In the rows, zero is written as 100.
Families of rows that turns and mirrors carry onto each other, the same ones carrying the whole set onto itself: the rest of each named row's family, in list order
4 families of 4 rows
K935: [87, 103, 105, 108, 120, 89, 83, 83, 113, 96, 60, 105, 130, 108, 118, 109, 92, 95, 104, 112, 143, 95, 104, 98, 109, 124, 97, 90, 85]
K115: [86, 116, 117, 96, 77, 98, 78, 89, 101, 114, 88, 101, 103, 103, 117, 104, 83, 96, 79, 94, 118, 87, 103, 102, 113, 115, 103, 99, 90]
K646: [85, 70, 85, 100, 92, 120, 96, 71, 113, 85, 75, 101, 122, 87, 108, 117, 72, 108, 88, 117, 120, 78, 93, 111, 123, 134, 98, 102, 103]
K632: [95, 83, 81, 116, 87, 90, 92, 72, 105, 98, 71, 112, 108, 106, 100, 133, 77, 126, 75, 126, 110, 97, 92, 104, 105, 110, 97, 98, 77]
K191: [97, 111, 86, 106, 119, 97, 91, 104, 121, 108, 65, 112, 134, 100, 107, 102, 82, 105, 99, 110, 117, 93, 110, 112, 95, 116, 102, 98, 112]
K73: [79, 82, 77, 107, 87, 97, 94, 80, 106, 95, 68, 105, 95, 115, 109, 119, 88, 123, 79, 119, 112, 106, 98, 104, 86, 130, 101, 114, 86]
K66: [90, 106, 113, 86, 109, 103, 111, 103, 114, 112, 60, 113, 128, 112, 119, 120, 73, 89, 87, 112, 114, 89, 99, 96, 92, 119, 94, 87, 91]
K454: [79, 89, 80, 100, 88, 98, 114, 87, 111, 77, 72, 95, 129, 98, 129, 120, 92, 102, 73, 120, 134, 93, 104, 112, 120, 107, 111, 96, 91]
K555: [86, 93, 108, 103, 113, 91, 73, 104, 114, 108, 60, 101, 128, 103, 109, 105, 82, 104, 100, 119, 122, 88, 109, 97, 90, 123, 109, 88, 103]
K692: [75, 86, 88, 109, 83, 100, 119, 86, 112, 79, 83, 100, 114, 96, 107, 111, 81, 95, 68, 120, 126, 84, 113, 106, 113, 126, 112, 89, 112]
K333: [88, 99, 74, 98, 86, 96, 120, 88, 98, 92, 73, 107, 111, 90, 116, 110, 91, 132, 98, 107, 104, 90, 99, 102, 103, 121, 90, 110, 90]
K561: [86, 78, 85, 108, 88, 109, 111, 86, 111, 81, 94, 93, 123, 94, 109, 119, 89, 101, 81, 106, 127, 94, 99, 90, 108, 120, 98, 77, 118]
K195: [91, 105, 111, 98, 74, 116, 83, 84, 123, 116, 91, 95, 110, 96, 115, 115, 77, 100, 90, 93, 125, 101, 90, 104, 111, 119, 88, 94, 88]
K629: [91, 90, 103, 88, 109, 100, 75, 88, 109, 98, 98, 116, 109, 111, 110, 115, 84, 87, 87, 86, 121, 97, 96, 101, 104, 103, 92, 98, 93]
K116: [97, 112, 110, 103, 83, 100, 84, 105, 97, 112, 78, 113, 103, 114, 106, 117, 85, 104, 82, 109, 129, 80, 94, 114, 122, 111, 83, 86, 86]
K268: [97, 102, 74, 103, 97, 115, 103, 80, 96, 104, 61, 103, 113, 115, 108, 123, 85, 116, 71, 111, 109, 102, 90, 106, 89, 130, 101, 118, 92]

The rest of the family of K116: K935, K632, K454
The rest of the family of K333: K646, K66, K629

Families of rows that turns and mirrors carry onto each other, the same ones carrying the whole set onto itself: the rest of each named row's family, in list order
10 families of 3 rows
K683: [105, 114, 81, 107, 81, 89, 98, 103, 97]
K530: [115, 123, 78, 122, 81, 91, 98, 109, 117]
K577: [117, 105, 110, 99, 80, 120, 108, 121, 102]
K214: [116, 126, 101, 104, 92, 129, 98, 120, 126]
K667: [112, 120, 98, 111, 90, 89, 107, 124, 102]
K85: [107, 123, 89, 116, 74, 92, 105, 116, 128]
K746: [96, 103, 78, 114, 72, 111, 100, 112, 121]
K997: [114, 120, 110, 112, 80, 124, 109, 99, 119]
K921: [104, 125, 85, 100, 85, 109, 71, 117, 105]
K710: [111, 130, 89, 104, 91, 116, 88, 127, 129]
K717: [118, 116, 103, 102, 64, 101, 88, 123, 122]
K893: [117, 117, 114, 104, 87, 127, 101, 110, 98]
K897: [104, 128, 87, 106, 82, 118, 76, 101, 124]
K61: [101, 100, 91, 114, 73, 121, 108, 107, 117]
K223: [106, 116, 88, 102, 84, 110, 88, 90, 93]
K477: [117, 120, 112, 104, 97, 119, 98, 108, 95]
K154: [105, 112, 107, 115, 78, 114, 114, 114, 94]
K797: [118, 118, 104, 98, 66, 114, 76, 117, 120]
K385: [108, 109, 86, 102, 79, 93, 96, 134, 110]
K5: [122, 114, 114, 100, 65, 115, 92, 116, 120]
K610: [111, 117, 95, 109, 79, 89, 108, 130, 105]
K481: [113, 110, 98, 107, 82, 105, 109, 96, 92]
K892: [116, 126, 97, 108, 88, 112, 107, 130, 128]
K621: [124, 117, 100, 121, 83, 116, 112, 98, 110]
K337: [107, 113, 91, 92, 84, 121, 74, 117, 105]
K71: [97, 120, 93, 106, 85, 126, 80, 106, 94]
K90: [95, 119, 82, 112, 80, 92, 93, 125, 103]
K984: [97, 105, 82, 110, 76, 126, 91, 104, 118]
K432: [115, 124, 83, 115, 88, 119, 81, 93, 111]
K745: [107, 127, 87, 102, 98, 104, 76, 114, 101]

The rest of the family of K921: K893, K610
The rest of the family of K385: K577, K337
The rest of the family of K61: K746, K984
The rest of the family of K892: K214, K710
The rest of the family of K90: K154, K71
The rest of the family of K797: K717, K5
The rest of the family of K897: K85, K997
The rest of the family of K481: K683, K223

Families of rows that turns and mirrors carry onto each other, the same ones carrying the whole set onto itself: the rest of each named row's family, in list order
4 families of 8 rows
K523: [106, 126, 102, 109, 83, 95, 85, 100, 107, 112, 87, 129, 98, 84, 112, 99, 103, 99, 95, 105, 100]
K215: [111, 104, 111, 88, 102, 99, 100, 118, 100, 93, 126, 93, 89, 75, 95, 93, 104, 90, 90, 97, 97]
K961: [103, 109, 85, 88, 97, 106, 97, 110, 107, 105, 106, 88, 118, 91, 79, 104, 102, 107, 96, 112, 103]
K381: [109, 104, 114, 87, 112, 99, 104, 111, 98, 89, 122, 101, 95, 74, 94, 93, 107, 88, 92, 83, 100]
K772: [87, 111, 88, 90, 105, 110, 101, 116, 116, 107, 101, 85, 105, 101, 86, 97, 110, 100, 96, 93, 110]
K617: [122, 97, 109, 106, 106, 102, 89, 105, 108, 94, 85, 109, 74, 100, 119, 102, 102, 99, 91, 106, 124]
K952: [106, 119, 93, 80, 97, 110, 91, 104, 113, 94, 112, 95, 120, 89, 87, 108, 95, 111, 100, 104, 99]
K937: [103, 131, 106, 104, 88, 96, 87, 110, 113, 107, 83, 120, 97, 81, 118, 93, 100, 101, 102, 106, 98]
K314: [100, 120, 102, 111, 84, 102, 94, 88, 101, 114, 88, 124, 103, 106, 110, 103, 95, 89, 90, 103, 111]
K783: [117, 104, 114, 110, 114, 104, 89, 107, 119, 95, 90, 110, 80, 97, 126, 105, 105, 92, 95, 103, 121]
K511: [119, 103, 113, 109, 112, 107, 96, 106, 107, 92, 83, 106, 83, 91, 128, 94, 101, 106, 105, 100, 125]
K583: [122, 109, 116, 87, 94, 105, 102, 102, 88, 90, 81, 106, 92, 96, 122, 96, 82, 101, 104, 111, 111]
K713: [125, 102, 111, 97, 100, 108, 106, 101, 94, 93, 86, 103, 89, 94, 129, 98, 90, 106, 99, 106, 125]
K986: [99, 118, 89, 78, 103, 110, 96, 109, 111, 97, 101, 91, 118, 89, 84, 101, 102, 115, 102, 95, 104]
K10: [108, 109, 116, 101, 117, 105, 107, 84, 98, 80, 110, 96, 112, 98, 93, 97, 89, 94, 101, 82, 114]
K656: [111, 125, 90, 82, 95, 105, 102, 106, 103, 96, 104, 92, 119, 81, 92, 108, 98, 120, 100, 96, 103]
K91: [84, 115, 94, 110, 108, 105, 104, 110, 117, 107, 100, 84, 100, 107, 89, 93, 110, 98, 100, 90, 114]
K305: [110, 97, 117, 98, 111, 95, 98, 107, 92, 94, 118, 92, 97, 81, 86, 83, 101, 87, 92, 98, 98]
K919: [111, 131, 101, 107, 85, 89, 90, 108, 100, 109, 85, 116, 97, 76, 104, 94, 104, 107, 98, 108, 94]
K388: [82, 111, 94, 98, 100, 108, 97, 118, 117, 106, 106, 85, 98, 104, 86, 90, 109, 92, 101, 101, 105]
K556: [111, 110, 111, 97, 104, 93, 106, 118, 98, 95, 117, 92, 85, 70, 100, 89, 111, 93, 92, 86, 104]
K533: [101, 119, 100, 119, 94, 101, 98, 84, 106, 111, 94, 111, 106, 113, 105, 111, 95, 89, 85, 104, 118]
K534: [103, 103, 120, 97, 118, 107, 94, 92, 104, 80, 116, 96, 108, 102, 88, 92, 90, 89, 104, 92, 105]
K463: [102, 103, 118, 92, 117, 105, 105, 95, 96, 85, 116, 98, 105, 93, 87, 90, 97, 85, 101, 82, 106]
K579: [101, 125, 102, 114, 88, 105, 96, 90, 112, 115, 92, 119, 112, 94, 124, 102, 95, 97, 90, 95, 114]
K508: [101, 121, 103, 104, 88, 107, 100, 89, 109, 113, 90, 116, 108, 108, 120, 111, 87, 84, 87, 105, 116]
K815: [100, 128, 104, 109, 81, 100, 97, 100, 104, 116, 86, 118, 105, 85, 123, 89, 97, 100, 97, 99, 104]
K187: [91, 108, 89, 101, 107, 107, 93, 110, 117, 105, 101, 87, 112, 98, 77, 93, 108, 103, 103, 108, 104]
K956: [112, 98, 118, 100, 120, 100, 94, 94, 98, 87, 120, 96, 109, 87, 86, 95, 97, 90, 91, 94, 102]
K860: [126, 102, 113, 94, 99, 103, 92, 100, 93, 87, 77, 110, 86, 99, 116, 98, 88, 107, 100, 109, 118]
K996: [118, 104, 110, 120, 113, 95, 89, 110, 114, 94, 88, 103, 73, 93, 111, 99, 111, 96, 93, 105, 120]
K638: [129, 107, 110, 94, 96, 100, 104, 93, 83, 86, 84, 102, 97, 98, 108, 101, 82, 107, 97, 111, 115]

The rest of the family of K511: K961, K713, K305, K579, K815, K187, K956
The rest of the family of K919: K10, K656, K91, K556, K533, K996, K638
The rest of the family of K772: K523, K381, K617, K314, K986, K463, K860

Families of rows that turns and mirrors carry onto each other, the same ones carrying the whole set onto itself: the rest of each named row's family, in list order
11 families of 3 rows
K796: [98, 96, 99, 102, 108, 95, 78, 101, 117, 72, 117, 100, 91, 108, 98, 110]
K730: [123, 90, 91, 118, 116, 94, 119, 69, 98, 90, 113, 97, 94, 98, 99, 105]
K423: [97, 101, 105, 111, 110, 91, 101, 108, 87, 86, 97, 99, 108, 133, 114, 97]
K537: [95, 98, 103, 121, 109, 84, 107, 100, 97, 90, 96, 92, 98, 140, 109, 108]
K498: [99, 91, 98, 122, 110, 80, 105, 101, 87, 91, 89, 92, 108, 122, 110, 83]
K770: [128, 82, 81, 112, 109, 101, 119, 79, 93, 78, 117, 98, 101, 102, 97, 101]
K734: [93, 100, 99, 88, 103, 95, 90, 105, 98, 74, 119, 105, 89, 95, 104, 106]
K193: [110, 98, 96, 113, 116, 74, 111, 103, 82, 96, 100, 105, 105, 129, 113, 91]
K287: [99, 101, 102, 96, 110, 93, 89, 103, 107, 67, 114, 101, 85, 93, 95, 98]
K972: [93, 99, 105, 95, 102, 105, 90, 104, 111, 69, 124, 96, 97, 103, 101, 108]
K639: [100, 101, 95, 116, 113, 76, 108, 108, 84, 93, 98, 94, 103, 127, 112, 91]
K794: [124, 86, 83, 126, 117, 92, 108, 78, 110, 80, 112, 97, 88, 109, 99, 115]
K424: [100, 97, 101, 91, 111, 93, 80, 102, 107, 71, 114, 104, 99, 96, 98, 93]
K203: [94, 107, 99, 96, 106, 93, 82, 111, 102, 67, 119, 101, 95, 96, 105, 95]
K946: [126, 95, 85, 121, 112, 97, 113, 79, 96, 82, 125, 95, 89, 92, 104, 108]
K588: [124, 91, 89, 113, 116, 94, 111, 74, 101, 94, 132, 104, 96, 94, 104, 112]
K168: [100, 101, 98, 100, 105, 109, 81, 94, 107, 66, 116, 102, 96, 93, 98, 100]
K59: [130, 88, 81, 113, 113, 90, 119, 85, 93, 87, 123, 102, 89, 96, 104, 115]
K371: [99, 98, 102, 116, 106, 87, 118, 106, 88, 81, 93, 91, 101, 134, 108, 95]
K807: [99, 95, 108, 107, 112, 82, 111, 102, 88, 100, 100, 100, 109, 134, 111, 97]
K752: [105, 95, 101, 110, 114, 79, 110, 118, 89, 94, 105, 97, 101, 132, 111, 96]
K41: [127, 91, 86, 125, 115, 103, 117, 74, 92, 88, 115, 94, 99, 109, 107, 109]
K662: [122, 92, 90, 117, 117, 95, 126, 78, 100, 93, 124, 94, 88, 100, 101, 115]
K845: [89, 107, 106, 90, 103, 89, 86, 97, 99, 73, 113, 106, 91, 97, 100, 91]
K229: [101, 99, 98, 106, 108, 80, 116, 112, 76, 88, 97, 100, 95, 127, 113, 97]
K674: [98, 93, 102, 103, 101, 95, 119, 98, 81, 89, 100, 90, 106, 133, 106, 94]
K538: [83, 95, 106, 98, 102, 100, 83, 91, 106, 81, 115, 91, 97, 94, 101, 99]
K34: [100, 91, 97, 85, 100, 106, 87, 104, 100, 70, 119, 99, 106, 102, 96, 96]
K934: [124, 78, 86, 122, 116, 95, 104, 81, 103, 97, 120, 93, 108, 96, 104, 105]
K790: [132, 86, 84, 123, 113, 100, 117, 88, 102, 79, 123, 98, 101, 105, 102, 108]
K416: [88, 106, 99, 96, 106, 96, 83, 99, 104, 73, 117, 94, 90, 94, 100, 101]
K728: [126, 92, 82, 123, 119, 90, 113, 80, 100, 95, 123, 94, 99, 99, 106, 113]
K441: [103, 102, 100, 118, 108, 81, 117, 104, 81, 93, 107, 92, 104, 131, 118, 98]

The rest of the family of K34: K770, K674
The rest of the family of K807: K730, K424
The rest of the family of K59: K734, K229
The rest of the family of K972: K371, K790
The rest of the family of K168: K423, K41
The rest of the family of K416: K639, K728
The rest of the family of K588: K193, K845

Families of rows that turns and mirrors carry onto each other, the same ones carrying the whole set onto itself: the rest of each named row's family, in list order
7 families of 4 rows
K518: [94, 119, 94, 105, 98, 113, 90, 106, 94, 100, 117, 105, 112, 115, 111, 108, 95]
K599: [108, 107, 101, 108, 103, 108, 106, 94, 124, 108, 95, 99, 102, 93, 93, 101, 127]
K218: [113, 88, 112, 96, 94, 79, 113, 94, 105, 99, 105, 86, 81, 91, 105, 90, 102]
K751: [107, 93, 112, 104, 103, 77, 119, 108, 99, 102, 107, 93, 86, 86, 101, 89, 100]
K356: [112, 111, 95, 95, 107, 113, 99, 87, 121, 104, 105, 96, 105, 95, 93, 102, 122]
K328: [86, 79, 100, 103, 96, 108, 92, 86, 92, 112, 87, 108, 101, 91, 111, 102, 91]
K517: [90, 76, 99, 106, 95, 100, 94, 88, 92, 110, 83, 101, 98, 105, 113, 101, 88]
K799: [98, 115, 99, 101, 98, 116, 100, 111, 79, 87, 116, 101, 106, 113, 110, 105, 104]
K57: [85, 82, 102, 108, 84, 98, 95, 88, 86, 101, 90, 96, 84, 105, 106, 102, 89]
K735: [94, 116, 107, 98, 93, 110, 92, 113, 82, 96, 118, 97, 110, 114, 114, 105, 103]
K60: [93, 79, 104, 100, 90, 102, 93, 81, 81, 107, 84, 101, 97, 94, 108, 101, 89]
K9: [93, 119, 103, 100, 94, 114, 94, 112, 81, 94, 118, 101, 106, 110, 103, 114, 103]
K297: [85, 84, 96, 102, 98, 107, 96, 82, 84, 107, 87, 100, 99, 96, 109, 113, 90]
K138: [109, 108, 93, 100, 99, 110, 98, 87, 114, 108, 97, 97, 104, 95, 85, 97, 129]
K347: [110, 117, 95, 104, 104, 109, 97, 95, 118, 109, 99, 105, 110, 92, 90, 95, 122]
K329: [115, 94, 113, 98, 100, 78, 110, 117, 110, 100, 108, 90, 92, 93, 93, 93, 102]
K506: [111, 93, 113, 101, 100, 75, 109, 108, 101, 92, 97, 94, 85, 91, 94, 87, 100]
K270: [102, 115, 101, 100, 104, 116, 94, 108, 79, 92, 117, 107, 114, 107, 110, 106, 99]
K546: [108, 114, 98, 101, 102, 110, 98, 85, 117, 114, 104, 101, 106, 97, 94, 95, 125]
K94: [105, 92, 111, 101, 104, 79, 116, 109, 105, 90, 105, 93, 87, 89, 96, 89, 94]
K21: [97, 111, 104, 95, 105, 112, 92, 110, 74, 100, 117, 98, 103, 112, 114, 107, 96]
K101: [110, 98, 115, 99, 106, 78, 113, 117, 106, 94, 104, 100, 92, 91, 103, 88, 95]
K161: [106, 95, 113, 96, 101, 73, 112, 108, 103, 100, 110, 86, 93, 88, 101, 88, 98]
K280: [91, 77, 93, 105, 92, 106, 98, 87, 91, 106, 85, 107, 95, 102, 104, 110, 88]
K271: [89, 79, 99, 98, 87, 98, 92, 85, 92, 112, 87, 105, 99, 97, 111, 104, 88]
K499: [111, 114, 90, 105, 106, 112, 108, 95, 119, 104, 117, 102, 107, 89, 101, 101, 119]
K468: [102, 115, 105, 95, 99, 109, 99, 106, 73, 89, 115, 97, 108, 116, 105, 107, 100]
K401: [110, 109, 95, 103, 109, 116, 106, 85, 118, 106, 102, 103, 98, 95, 92, 100, 124]

The rest of the family of K218: K518, K57, K499
The rest of the family of K356: K751, K517, K9
The rest of the family of K21: K599, K297, K329
The rest of the family of K347: K60, K506, K270
The rest of the family of K735: K161, K280, K401

